A single turn carries every row of the set below to another of its rows. Some are shown first; where does it send the rows asked next?
j443: [ 15, -10,   5,  -7,   3, -12,  -1,   6,   9,   6,  18,  10,   5,  -7,  -7,
  12,  -5, -22]
j5: [  6,   2,   8,   5,  -9,   5,   1, -12,   7,   9,   2,  12,   0,  -5, -19,
   1,  14,  -8]
j351: [  2,  -6,   0,   5, -20, -11,  -5,  -1,   0,   6,  -5,   5,   6,  -1, -23,
  20,   3, -21]
j659: [ 22,   1,   2,  -9, -24, -12,  -3,   3,   9,   2,   8,  21,   0,  -6, -16,
  10,   5, -14]
j847: [ 11,  -3,   5,   1,  -4,   4,  -1,  -3,   4,  16,  -1,  20,  17,  -1, -17,
  23,   2, -19]
j926: [  4,  -1,  17,  -7, -12,  -9,   0,   9, -10,  15,  -3,  12,  -6,  -2,  -6,
  15,  -1, -25]
j873: [  5,  10,   7,  -1, -10,  -7,  -2,  11,   3,  13,   0,   7,   5, -18, -23,
   7,  11,  -7]
j76: [ 18, -10,  17,  -2,  -7,  -5,   3,   8,  17,   3,  11,  11,   6,  -9,  -9,
  13,  -5, -21]
j757: [ -5,  -1,   1,   1,  -8,  -8,   1,   0,  -5,   2,  -2,  -6,   5,  -5, -18,
  17,   7, -20]
j423: [  9,   8,  14,   4,  -2,  -2,   1,  -2,  16,  -4,   2,  16,  15,  -1,   1,
  15,  -5, -15]
j385: [  4,  -4,  13,  -3,  -8, -15,  -6,   3,  -5,  12,   6,  12,  -6,   8,  -2,
   6,  -6, -22]
j507: [  8,   0,  16, -11, -10,  -8,  -6,   4,  -4,  12,  -4,   7, -13,   2,  -9,
  16,  -3, -24]
j764: [  4,   5,  14,   5, -10,  -6,   2,  -1,  13,  -8,   6,  16,  12,  -5,   4,
  14,  -2, -19]
j352: [ -2,  -1,   6,   2,  -8,  -8,  -1,   3,  -7,   7, -10,  -4,   2,   0, -20,
  12,   3, -20]
j594: [ -3,  10,  16,   6,  -2,  -2,  -5,   3,  14,   1,   6,  11,  11, -14,  -2,
  15,   0, -17]
j880: [ 17, -14,  11,  -2,  -8,  -6,   6,  -1,  16,   8,  14,   8,   2, -10, -12,
  14,  -4, -21]
j331: [ -1,  11,   4,  -1,  -3,  -7, -11, -13,  11,   7,  -3,   7, -10, -11,  -9,
  14,  -2, -21]
j937: [ 22,  -4,   5,  -5, -23, -12,   0,   3,   6,   4,   6,  24,  -3,  -7, -14,
  10,   6, -16]
j877: [  8,   4,   9,  -1, -11,   7,  -1, -10,   8,  12,   3,  13,  -1,  -5, -20,
  -1,  13,  -9]
j105: [  6,  12,   6,   3,  -9, -18,  -2,  -1,   9,   3,   8,  11,   5,   3,  -6,
   0,   0,   1]
j80: [  9,   0,   5,   7,   1,   0,   8,  -8,   8,  15,  -5,  20,  14,  -4, -13,
   9,  -4, -17]
j554: [ 15,   6,  15, -12, -17,  -5,  -5,   5,   0,  14,  12,  13,   2,   5, -12,
  21,   6,  -4]
j67: [  9,  15,  -4, -14,   2,  -8,  -5,  -2,   0,   0,  11,  11,   2,  -3,  -7,
   6,   9, -10]
j984: [  4,  12,   2,  -9,  -1, -14,  -5,  -9,   5,   8,   0,   5,  -7,  -5,  -6,
  26,  -7, -18]
j225: [  4,  10,   4,   1,  -5,  -7,   0,   9,   1,  13,  -2,   8,   5, -19, -22,
  10,  11,  -6]
j647: [  3,  12,   0,  -7,  -5, -14,  -8,  -6,   4,  -1,  -6,   1,  -6,  -2,  -9,
  22,  -4, -20]
j980: [ 14,  -5,   4,   4,   4,   3,   6,  -3,  12,  10,  -2,  14,  15,  -5, -17,
   9,  -1, -18]
j918: [  8,  14,  -1, -13,   2,  -9,  -4,  -1,  -2,  -3,  11,  13,   1,  -5,  -2,
  12,  10, -10]
j195: [  8,  10,   6,   5,  -8, -20,  -1,  -4,  11,   2,   8,  13,   1,   1,  -3,
   5,  -2,   1]
j696: [ 15,   1,  15, -10, -15,  -6,  -3,   7,  -2,  14,  12,  10,  -1,   1, -13,
  24,   8,  -4]

j423 -> j352
j5 -> j696
j764 -> j757
Now find these:
j594 -> j351
j554 -> j105

